In the rows, 128 means zero.
T: 4 groups of rows, each row roughly a mix of its group's hidden directions; some rows fit no group
T (166 x 11)
[[110 140  96  94  95 104 150 117 123 105 154]
 [146 155 123 105 110 146 134 139  72 107 126]
 [152 130 143 131 112 149 104  70 143 120 110]
 [140 181 144 128  92 138 122 111 102 115 114]
 [128  94 152 145 133 168 132 133 127 153 169]
 [136 109 150 101 103 175 131 131 130 134 167]
 [116 190 150 139 131 149 144 103 123 133 135]
 [125 128 167 107 128 141 130 140 138  95 178]
 [121 157  75 116 114 113 151 145 152 144 141]
 [146 117 152 173 113 130 117 105 100 119  93]
 [ 72  95 128 130 122 163 127 138 115 108 127]
 [150 105 118 128 110  97  82 129 143 154 102]
 [124 125 174 148 159 141 100 161 120 134 146]
 [123 115 160 122 115 119 164 154 139 133 177]
 [157 125 147 111 114  83 100 109 127 132  94]
 [146 128 152 155 155 177 134 115 147 154 127]
 [ 96 152 124 116 136 102  91 111 117 136 169]
 [114 124 146 156 170 162 150 139 113 146 154]
 [156 184 129 113  98 132 141 112 133 108 138]
 [118 142 120 165 165 130  96 130 130 162 101]
 [127 127 115 153 143 148 143 186 132 101 112]
 [154 105  97 137 123 130  74 142 127 144 108]
 [ 89 137 134 153 148  97 106 150 155 148 143]
 [137 123  90 134 123 135  99 114 130 116  71]
 [109 118 152 139 148 175 111 140 138  91 108]
 [107 111 127  89 174 117 129 140 138 146 160]
 [129 133  90 153 136 106 106 128 114 155  84]
 [133 108  89 111 103  91 103 151 105 122 121]
 [136 132 111 146 105 124  68 158 140 138 121]
 [136 113 181 141 150 150 104 160 126 121 138]
 [115 159  99 115  85 141 137 160 154 122 121]
 [ 85 120 152 107 122 153 158 115 127 112 161]
 [165 162 151 142  88 140 125 113 104 129 111]
 [132 119 121 138 106 183 127 111 118  95 156]
 [153 163 130 144 117 131 143 161 142  92  97]
 [122 119 136  96 145 115 167  79 123 106 126]
 [172 142 127 152 129 157 108  92 127 102 119]
 [121 142 121 103  85 100 136 158 103 102 142]
 [104 123 120  79 153 117 138 143 158 137 158]
 [ 87 132 172 124 150 115 112 158 115 116 143]
 [116 177 134 123 158  85 126 144 120 111 120]
 [135 149 140 121  74 171 125 123 108 131 140]
 [114 154 125 149 144 174 151 123 114  97 153]
 [ 99 185 144 155 133 144 136 117 124 134 148]
 [ 98 152  99 130 103 100 122 159  95 113 130]
 [103 130  98 150 142 159 146 162 119 125 163]
 [124 152 136 111 114  74 100 128 128 163 128]
 [131 126  80 160 136 162 124 131 121 134 165]
 [140 112 169 111 112 158 165 108 144 146 137]
 [157 109 126 162 144 132  80 134 137 160 126]
 [125  93 141 129 177 101 135 138 155 107 117]
 [148 133 116 165  80 123 119 104 133 125  96]
 [175 139 143 126 130 181 128 123 108 139 122]
 [174 154 142 144 147 135 116  89 130 105 112]
 [124  89 129 120 108 177 138 115 145  97 118]
 [123 105 135 139 167 105 126 168 145 124  92]
 [138 144 114  94 149 142 148 145 147 121 179]
 [122 123 106 162 138 130  71 149 134 148 125]
 [133 148 135 161 134 106 146 154 114 113  77]
 [109 131 162 145 113 161 152 143 145 159 157]
 [136 132 142 111  97 131 165 141  98 121 172]
 [123 115 118 135 187  92 136 153 130 138 117]
 [144 150 164 106  83 151 156 140 128 121 126]
 [129  85  96 123  87 140 135 124 116 136 161]
 [130 117 112 151 121 177 128 106 136 171 112]
 [127 125 126 108 104 133 128  75 119 149 169]
 [117 135 130 157 135 121  71 141 160 149 136]
 [152 120 102 150 104 165  87 106 137 124 131]
 [106 120 139 115 145 112 114  75  98 145 150]
 [156 141 146 136 150 100 116 119 151 142  78]
 [163 118 125 164 148 140 117  82 134 126 104]
 [143 148 143  84 137 124 127  88  99 106 139]
 [ 87 121 132 141 148 144 148 168  93 117 118]
 [126 122 139  95 109 139 116  79 132 139 168]
 [160 128 134 126 120  74 111 157 103 142 137]
 [158 122 137 111 104 120 109  92 156 151  95]
 [140 127 188 132 145 160 119 145 137 120 107]
 [124 133  98 154 143 100  87 134 121 152  96]
 [100 108  96 144 166 110  89 115 123 138 126]
 [153 132 141 150 131 175 163 146 117 156 127]
 [155 140 137 149 143 101  87 151 117 163 136]
 [ 83 116 152 114 135 105 106 150 123 101 158]
 [ 75 139 128 122 143  89 153 126 120 107 142]
 [101 120 145 127 107 169 110 131  82 146 134]
 [118  94 154 113 109 170 166 114 136 119 131]
 [142 145 129 142  73 115 132 113 147 120  89]
 [ 97 153 157 124 129 118 162 103 135 119 168]
 [130  93 128 175 129 122 130 149 133 116  83]
 [106 148 166 101 140 136 140 111 160  97 144]
 [113  91 121 162 146 132  96 137 168 138 125]
 [147 125 137 112 103 122 106  95 162 155  94]
 [ 76 138 122 121 133  80 142 117 132 108 138]
 [130 126  99 107  91  90 134 145 101 154 111]
 [181 129 150 106 110 118 130  94 126 114 107]
 [ 99 113 108 124 117 174 158  97 145 115 127]
 [ 78 102 120 126 114 169 150 127 115 115 122]
 [ 93 141 134 112  91 115  79 141 119 118 128]
 [140 112  92 148 138  95 113 148 106 108  92]
 [109 116 127 146 139  93  99 160 157 158 142]
 [110 134 100 103 109  85 125 138 100 156 148]
 [100 127 112  97 101 100 135 168 110 145 142]
 [166 129 154 107 105 102 117 100 120 115  94]
 [133 124 141  90  94 119 140 139 122  90 166]
 [ 87 137 145 153 150 103 122 144 160 148 150]
 [149 119 127 149 140 173 168 131 123 147  99]
 [160 125 117 102 117 157 122 122  86  96 110]
 [122  94 124 150 162 110 142 166 147 119 100]
 [185 131 113 127 147 124 145  97 145 154 129]
 [131 113 135 143 132 120  70 144 131 155 161]
 [128 108 118 146 180 123 151 172 121 129 130]
 [ 63 110 125 133 125 138 122 155 128 132 150]
 [143 112 137 129 102 125  82 103 153 139  92]
 [125 175 144 132  97 155 126 140 101 103 110]
 [129 152 168 143 126 146 139 139  88  98 105]
 [143  78 160 135 137 118 123 103 111  94 128]
 [151 101 130 146 114 164  94 102 131  98 142]
 [128 149 176 139 155 136 144 141 118 166 147]
 [121 146  92  97  94 108 136 105 137 105 104]
 [109 132 137 109 118 171 162 102 147 104 106]
 [116 137 123 120 152 126 181 153 105 121 162]
 [131  97 154 118 129 142 126  92  99 154 164]
 [182 121 108 140 117  97 113 144 111 150 144]
 [132 138 117 119 107 148 165  98 135 166 163]
 [151 145 102 152 171 131 150 136 125  90 138]
 [135 144 132 110 114 128 189  95 126 123 108]
 [ 94 144 148  99 114 113 111 178 134 118 137]
 [107 140 154  97 110 122  97 140 138 100 166]
 [137 185 124 134 103 153 121 134  91 127 127]
 [123  99 159 157 148 149  99 148 121 152 104]
 [121 100 121 144 145 117  67 132 148 136 146]
 [136 181 126 105 104 146 133 108 110 123 158]
 [156 122 142 133 105 109  89 112 119 110  84]
 [121 104  99 139 185  98 119 129 141 132 135]
 [126 131 178 130 149 156 107 142 143 102 100]
 [112 103 112 155 182 146 128 135 121 137 101]
 [142 138 160 151 154 175 150 123 142 153 127]
 [108 127 133 104 186 129 135 161 120 125 150]
 [ 98 110  86 121 108 104  88 119 136 113 133]
 [132 121 152 152 145 181 139 115 155 102 119]
 [ 95 114 106 107 113 141 164 104 138  90 125]
 [104 102 123 109 124 154 161 146 142 139 173]
 [118 142 106  85 137 132 145 152 162 126 164]
 [ 94 139 110  90 128 101 119  99 133 159 147]
 [123 111 151  99 112  76 104 131 134 143 105]
 [ 98 118 150  92 152 132 132  99 115 120 167]
 [163 125 111 109 148 123 170 145 136 150 162]
 [111 164 135 130 164 108 116 120 163 162 118]
 [136 142 150 150 143 177 148 143 105 144 156]
 [126 108 138 174 109 121 116 115 102 136  84]
 [122 136  99 116 123 151  94 173 103 106 139]
 [161 130 137 114  97 157 142 140  90 122 160]
 [152 135 133 101  83 128 152 145  97 117 154]
 [149 139 164 114  95 131 137 123 140 135 179]
 [ 84 170 119 132 144 134 142 125 104 122 161]
 [115 127 103 130 134 139 148 144  95 116 184]
 [132 164 125 128  85 161 125 124  91 144 140]
 [ 96 133 146  97 139  84 154 143 132 154 121]
 [140 159 166 142 108 142 115 115  91 110 103]
 [148 115 138 150 134 161 107  74 142 112 130]
 [106 105  90 120 116  78 113 147 115 121 128]
 [170  95 102 118 115 141 125 155 101 137 106]
 [112 128 111 142 160 117  95 129 149 130  77]
 [130 129 160 153 167 159 126 119 165 112 117]
 [138 116 104 102  91  91 157 123 112 127 154]
 [117 156 108 133 166 132  98  99 102 126  98]
 [139 129 157  94 133  71 119 118 134 143 114]]

the two rows of each list that fit no group, in list order (the others fit one group, some only roughly)
  K155: [117 155 104 115  92  88 101 124 107 114 139]
  K909: [157 105 143 145 101 153 108 122 123  83 109]
  K898: [165 138 138 121 142 125 117  95 139  97  84]
  K991: [148 112 108 152 108 123  81 131 104  99 110]
  K110: [180 124 139  91 109 137 117 133 100 131 149]
  K479: [ 92 140 105 143 158 148 154 130 169 136 122]
  K838: [130 183 115 101  96 142 124 131 146 109 139]
  K525: [133  91 128 145 107 164 145 134 104 161 104]
  K455: [123  89 135 165 157 120 107 100 104 146 126]
  K127: [150 120  97 133 140 141 125 129 120 124  64]
  K204: [144 136 118 122 122  96 177 125 101 147 159]
  K319: [ 70 116 139 105 137 143 146 155 110 116 138]
  K898, K479
  K308: [ 86 151 159 100 132  96 102 129 139 125 116]
  K565: [129 112 148 146 163 110 114 135 132  90  85]
  K187: [153 159 129 155 151 156 128 109 155 143  95]
  K105: [157 129 118 145 118 119 112 123 119 188 103]
  K603: [152 138  96 132 121 149 135 127 116 120  68]
  K896: [130 125 127 118 135 143 120  76 105 132 176]
  K929: [143 119 101 138 149 103 143  82 122 138 164]
  K354: [123 143 118 149 127 158 172 145 135 135 173]
  K153: [111 111 133 112 112  90 121 140 124 127 186]
  K228: [134 150 120 122 107  85 134 151 113  82 141]
  K650: [164 168 148 128 140 119 110 110 141 107  92]
  K819: [108 138 107  97  90 112 100 118 144 101 105]
  K687: [124 142 110 156 120 118 167 168 139 111  97]
  K354, K228
  K747: [157 119 127 151 130 159  85 146 151 157 123]
  K487: [135 144 120 148 123 189 138 143 142  96 135]
  K236: [119  80 145 142 156 103 114 139 138 118  92]
  K957: [120 133 145 156 157 152  88 126 143 160 103]
  K864: [129 122 175 129 150 165 125 103 102 152 122]
  K188: [139 147  88 144 148  86 112 143  99 145 128]
  K544: [157 144 152 137 135 118 132 160 121  96  83]
  K599: [136 134  95 167 145 111 140 159 143 106  97]
  K397: [ 93 101 122 167 153 124 141 158 146 148 138]
  K660: [143  78 133 123 162 140 105 116 162 126 119]
  K733: [159 153 139 140 132 128 121 172 119  90 102]
  K258: [ 88 120 101 129 127 139 146 141 135 111 179]
  K864, K258
  K438: [122 170 121 139 144 118 132 176 124 113  95]
  K943: [111 114 144 153 135 174 129 131 118 163  93]
  K288: [129  98 130 141 167 162 145 139  93 137 152]
  K318: [152 122 121 102 129 158 152  90 125 109  92]
  K924: [164 107 142 131 109 130 133  72 141 140 145]
  K29: [ 90 108 145 129 149 124 102  92 140 131 165]
  K965: [134  74 102 105 137 109 122 152 154 134 137]
  K44: [116  89 102 124 166  85 131 142 138 120 130]
  K279: [141 105 137 120 107 164 177 105 140 143 141]
  K988: [113 151 111 160 127 123 113 161 114 128  79]
  K965, K44
  K917: [114 116 108  88 140 166 159 136 143 121 155]
  K356: [154 115 172 135 120 163 147 134 156 141 150]
  K806: [112  95 149 156 135 155 133 116  79 134 125]
  K243: [ 98 157 131 158 129 180 128 108 132 112 131]
  K50: [117 112  66 104 118 113 122 142 153 121 124]
  K593: [168 137 144 132 123 111 115 148 140 119  74]
  K5: [ 87 110 139 105 158 141 153 156 125 105 148]
  K946: [137 109 125 176 114 131 109 153 117 143  87]
  K752: [151 127 142 154 130 151 101 128 130 180 104]
  K824: [125 146  75 126 123  76 129 126 123 115 130]
  K917, K50
  K325: [115  98 116  79 143 105 119  98 114 146 141]
  K654: [107  90 141 118  94 170 132 108 143 135 112]
  K177: [123 147 106 142 157  74  97 134 117 137 133]
  K740: [141 118 126 114 159 137 131  99 118 144 186]
  K689: [ 81  92 145 109 138 151 138 134 117 120 158]
  K783: [101 138 136 147 148 177 117 111 160 146 116]
  K523: [132 154 120 134 161  88  89 148 120 119 149]
  K743: [ 77 115 104 137 112 136 138 141 130 116 171]
  K815: [140 150  93 152 103 106 129 142 155 119  89]
  K655: [ 99 128 132 140 166 114  93 106 156 124  98]
  K499: [138 113  95 132 135 121  89 107 141 113  82]
  K460: [109 170 149 122 104 125 172 121 106 114 145]
  K325, K743
